K_619: [137 117 100  96  99  95 137  71 120 118 151 172 113  76  87 130 100 126
 186 169 138 143 101 147 128 153 184 153 134 107  76]
K_241: [118 130 151 145 164 112 125 115 148 127 151 107 100  82 150 135  57 130
 172 139 115 145 103 181 106 143 170 139 121 121 142]
K_572: [134  72  51 114 106 108  99 160 160 118 100 100  83  23  99 157 149 135
 111 115 140 150 122 149 160 171 106 115 118 111 150]
K_354: [121 135 150 145 127 170 130 145  82 148 142 139 139 172 151 115 181 115
 106 125 107 111 103 151 143  57 118 100 164 121 130]
K_264: [104 126 146 106 148 125 135 129 153 116 131 121 149 161 162 163  94 130
 154  97 119 100 163 114  96 149  91 104  57 137 144]
K_403: [125 123 161 154 107 160 134 118 180 171 111 141 150 177  87 151 136 184
  92 127 177 127 170 128 169 136 134 155 129 163 140]
K_776: [ 94 146  60  66 141 159 129 162 126 108 127  87 104 107 110  99 151 127
 111 138 113 127 118 104 131 133 114 140 181 122  45]
K_910: [135 108  51 160 171 116 115 118 134 106 122 150  83  23 111  99 106 149
 149 150 100 160  72 100 157 160 111 114 140 118  99]
K_739: [131 147 163 151 121 164 119 163 118 149 111  88 137 190 131 110 180 118
  67 119 137 131 146 138 147  82 118 138 167 138 161]
K_4: [102 135 166 100 175 152 102 179 109 104 120 105 111 172 146 120 128  87
 132 126  96  85 170 115  92 122 130 155 123 121 150]
K_243: [139 112  48 174 152  92 120 140 145 108 112 113 103  34 147  95 113 130
 113 120 118 179  71  99 144 154  79  87 134 120 137]
K_442: [159 122  66 146 108  87 131 107 104 114 138 127  99  44 118  94 133 111
 129 151 127 181  60 127 141 126 140 113 162 110 104]
perm: [ 99 118 140 114 111 160 157 100  72 160 100 150 149 149 106  99 111  23
  83 150 122 106 134 118 115 116 171 160  51 108 135]  K_910
q: [108 112]  K_243
perm: [ 44  60  66  87  94  99 104 104 107 108 110 111 113 114 118 122 126 127
 127 127 129 131 133 138 140 141 146 151 159 162 181]  K_442
perm: [151 148 107 142 139 121 111 130 135 127 143 139  57 100 106 115 130  82
 170 118 103 145 121 125 145 181 150 164 172 151 115]  K_354

K_323: [232 167 194 135 130]
K_201: [191  79 194 134 153]
K_400: [194 167 130 194 135]
K_724: [146 122 147 194 113]
q: [232 167 194 135]  K_323
q: [122 147]  K_724
q: [194 135 130]  K_323
q: [167 130 194 135]  K_400
q: [167 194 135]  K_323

K_753: [110 162 191  87  69 135 103 141 170 128 130]
K_720: [109 124  87 186 136 129 141 201 158 156 112]
K_830: [158 201 124 156 109 186 141 112 129  86 136]
K_886: [115  99 127 116  80 122  94 136 167  79 159]
K_911: [ 69 135  87 191 141 162 103 110  61 125 139]
q: [103 141 170 128]  K_753
q: [124  87]  K_720
q: [110 162 191  87  69 135 103 141]  K_753
q: [156 109 186]  K_830
perm: [ 86 109 112 124 129 136 141 156 158 186 201]  K_830

K_398: [ 59  45 117  57  95]
K_821: [222 183  62 104  50]
K_194: [ 80  47 197 147 206]
K_208: [215  40 156 202  55]
K_142: [186 203 190  77  54]
K_549: [ 35  81 216  29  29]
K_220: [139 212  94 144  50]
K_81: [ 49  41 221 155 194]
K_489: [128  59 144 125  33]
K_270: [212 139  62 104 163]
K_226: [183  60  24 191  90]
K_427: [221  41 155  49 146]
q: [ 49  41 221 155]  K_81
q: [139 212]  K_220
perm: [ 33  59 125 128 144]  K_489

K_113: [147 110 105 119  97 112 131 120 157  94 145 118 109 160 145 102  80 123
 142 113 151 124 186 168 135 158  88  30 124 117  82 125 182 150 116 158
  85 100  89  93  70  94]
K_304: [151 147  85  89 145 131 116  94  93 182 109 112 145 118 119 123  94 135
 142 117 120 168 150  88  82 124  97 158 157 124 102 105  30 110  70 113
 100 160 125 157  80 186]
K_877: [102  76  96 182 159 117 112 158 138 145 169 139 138 150 141 179 111  95
 133 137 128 105 117 135 141 114 133 128 106 140 149 113 158 115 107 151
 141 148 161 160 154 132]
K_652: [110  89 142 118  93  82 125 100 147  85 182  97  94 119 120 168 102  30
  94  88 113 123 150 186 105 157 117 151 158 130 158 160  70 124 145  80
 112 124 145 116 135 109]
K_954: [113 101  76 137 113 141 107  61 162  95  90 117  89 130 155  62 144 105
 127 127 105 122 122 124 124 114 111 148 163 144 137 132 107  92 122  73
 118 149  85 101 123  78]
q: [ 97 112 131 120 157  94 145 118]  K_113
perm: [ 30  70  80  82  85  88  89  93  94  94  97 100 102 105 109 110 112 113
 116 117 118 119 120 123 124 124 125 131 135 142 145 145 147 150 151 157
 157 158 160 168 182 186]  K_304
q: [ 76  96 182 159 117]  K_877
perm: [151 102 130 160 112  94  80  30 124 117 150 145 120 119 125 168 110  85
 145  88 135  82  70 157 109 113 124 123 118  97  89 182 186 116 147 100
 105  93 158 142  94 158]  K_652
perm: [ 30  70  80  82  85  88  89  93  94  94  97 100 102 105 109 110 112 113
 116 117 118 119 120 123 124 124 125 131 135 142 145 145 147 150 151 157
 158 158 160 168 182 186]  K_113
q: [123  94 135]  K_304

K_525: [154 212  59 118]
K_167: [157 159  24 129]
K_587: [156 188  38 121]
K_722: [157 159  24 126]
K_392: [117 154 212  59]
K_931: [156 188  38 123]
perm: [118 154 212  59]  K_525
q: [ 38 123]  K_931

K_607: [179  98 101 144 108 176 177 124 162 107 141  94 121 140 132 107  55 137
 173  80 112 110 110  89 124 142 104 157 174 138 152  58 148 155  86 126
 161 111 112  91  89 102 136 124 141 153  77]
K_66: [111 184 120  96 129 118 131 144 133 118 212 157 155 165 118 123 123  90
  87 138 153  94 122  93 163  70 119 150 140 136 125  95  42 183 130 106
 115 133 101 139 122 148  98 129 137 166 111]
K_117: [111 184 120  96 129 118 131 144 133 118 212 157 155 165 118 123 123  90
  87 138 153  94 122  93 163  70 136 141 177 124 126 130 104 143 159  81
 122  91 131 129  90 162  94 159 141 165 110]
K_123: [ 42 183  93 120  94 148 111  90 119 129 123 118 118 157 137 118 122  98
  96 150 184 131 155 125 115 153 101  70 212 129  87  95 166 139 133 163
 111 144 138 107 130 165 122 123 136 133 140]
K_507: [104 148 174  80 179 121 152 124 107 110  77 136 142 141 161 137 144 173
 157  58 141  94  89  98 177 112 108 132 153  90 110 102  55 126 124 112
  91 101 138 124 107 176  86 111 162 155 140]
perm: [165 110 111 184 120  96 129 118 131 144 133 118 212 157 155 165 118 123
 123  90  87 138 153  94 122  93 163  70 136 141 177 124 126 130 104 143
 159  81 122  91 131 129  90 162  94 159 141]  K_117
q: [115 133 101 139]  K_66
perm: [136 104 161 124  77  55 140 110 179 144 124 174 148 108  58 121 141  91
 112 132 102  89 162 107 110 173 141  94 124 153 107  89 138 112  86 155
 111 177 157 126 152  80  98 137 101 142 176]  K_607
perm: [ 91 131 129  90 162  94 159 141 165 110 111 184 120  96 129 118 131 144
 133 118 212 157 155 165 118 123 123  90  87 138 153  94 122  93 163  70
 136 141 177 124 126 130 104 143 159  81 122]  K_117
perm: [ 42  70  87  90  93  94  95  96  98 101 106 111 111 115 118 118 118 119
 120 122 122 123 123 125 129 129 130 131 133 133 136 137 138 139 140 144
 148 150 153 155 157 163 165 166 183 184 212]  K_66

K_563: [167 145 140 162 154 153 159 146 149 160 168 153 141 152 147 158 154 146
 169 162 177 167 149 155 159 169 158 153 170 139 158 146 150 140]
K_55: [176 158 163 149 163 151 159 161 166 197 143 166 234 152 143 158 156 149
 149 146 151 150 157 176 156 161 156 149 134 156 141 143 159 159]
K_942: [145 169 140 140 150 153 146 159 162 168 160 155 170 177 158 149 153 162
 139 154 154 159 147 145 146 149 169 158 158 167 141 153 152 167]
K_517: [148 155 151 166 158 175 147 147 147 145 146 158 145 160 152 158 158 159
 150 139 147 165 160 153 160 157 164 161 151 177 169 160 148 147]
K_192: [144 166 150 176 142 144 184 168 165 146 158 154 141 138 154 138 162 152
 155 179 152 155 158 141 187 140 150 159 173 188 147 156 153 172]
q: [154 159 147]  K_942
perm: [165 152 144 179 158 138 153 166 141 158 188 168 159 150 146 176 150 162
 144 154 138 156 152 142 147 140 187 173 155 184 155 141 154 172]  K_192
perm: [146 158 141 154 149 159 153 140 146 177 153 147 145 150 153 169 158 140
 160 167 154 168 155 170 162 167 149 139 158 145 152 162 169 159]  K_942
q: [159 173]  K_192

K_350: [191 132 209 146  79 142 152]
K_586: [145 205 149 190  78 131 147]
K_698: [191 130 203 150  75 147 147]
K_658: [187 129 179 150  73 151 144]
K_985: [190 131 206 147  78 145 149]
K_815: [129 179 165 187  65 157 130]
K_378: [186 127 174 156  65 167 127]
K_903: [187 129 183 155  68 162 134]
K_41: [144  79 142 152  70 156 138]
K_659: [187 129 179 156  65 165 130]
perm: [131 145  78 149 190 147 205]  K_586
perm: [ 65 129 130 156 165 179 187]  K_659
perm: [ 75 130 147 147 150 191 203]  K_698
q: [146  79 142 152]  K_350
perm: [ 78 131 145 147 149 190 206]  K_985

K_759: [135 138 138 139 133 132  94 139  86 154 118 152  72  92 144 148  77  85
 139  36 136 138]
K_109: [ 79  70 189  91 124  85 116 106 108  73 169  89  95 115  74  93  64 107
  89 104  77 151]
K_664: [104  92 160 104 164  96 151 121 125  16 217  36 153 161  48  52 134 131
 105 185  98  86]
K_291: [161 197  74 120 191 113  90 144  86 135  88  49  68 148 139 141 201 148
 141 167 159  82]
K_355: [106  99 129  93 199 156 114  94  53  68 192  88 106 118  77 116 104  72
  92  99 103  33]
K_668: [ 97  88 135  86 191 144 120  90  68  49 197  74 113 124  67 100 110  84
  86 110  93  56]
q: [197  74 113 124  67 100]  K_668
q: [ 88 135  86 191 144 120  90  68  49 197  74 113]  K_668
perm: [ 33 106  99 129  93 199 156 114  94  53  68 192  88 106 118  77 116 104
  72  92  99 103]  K_355
perm: [ 86 135  88  49  68 148 139 141 201 148 141 167 159  82 161 197  74 120
 191 113  90 144]  K_291
q: [105 185  98]  K_664

K_150: [ 71 168 140  53]
K_958: [168 140  54  71]
K_300: [168  71 139  54]
q: [140  54  71]  K_958
perm: [ 54 139  71 168]  K_300
perm: [ 71  54 140 168]  K_958
perm: [ 53  71 168 140]  K_150
perm: [ 54  71 168 140]  K_958
q: [168 140  54  71]  K_958
q: [168 140  53]  K_150

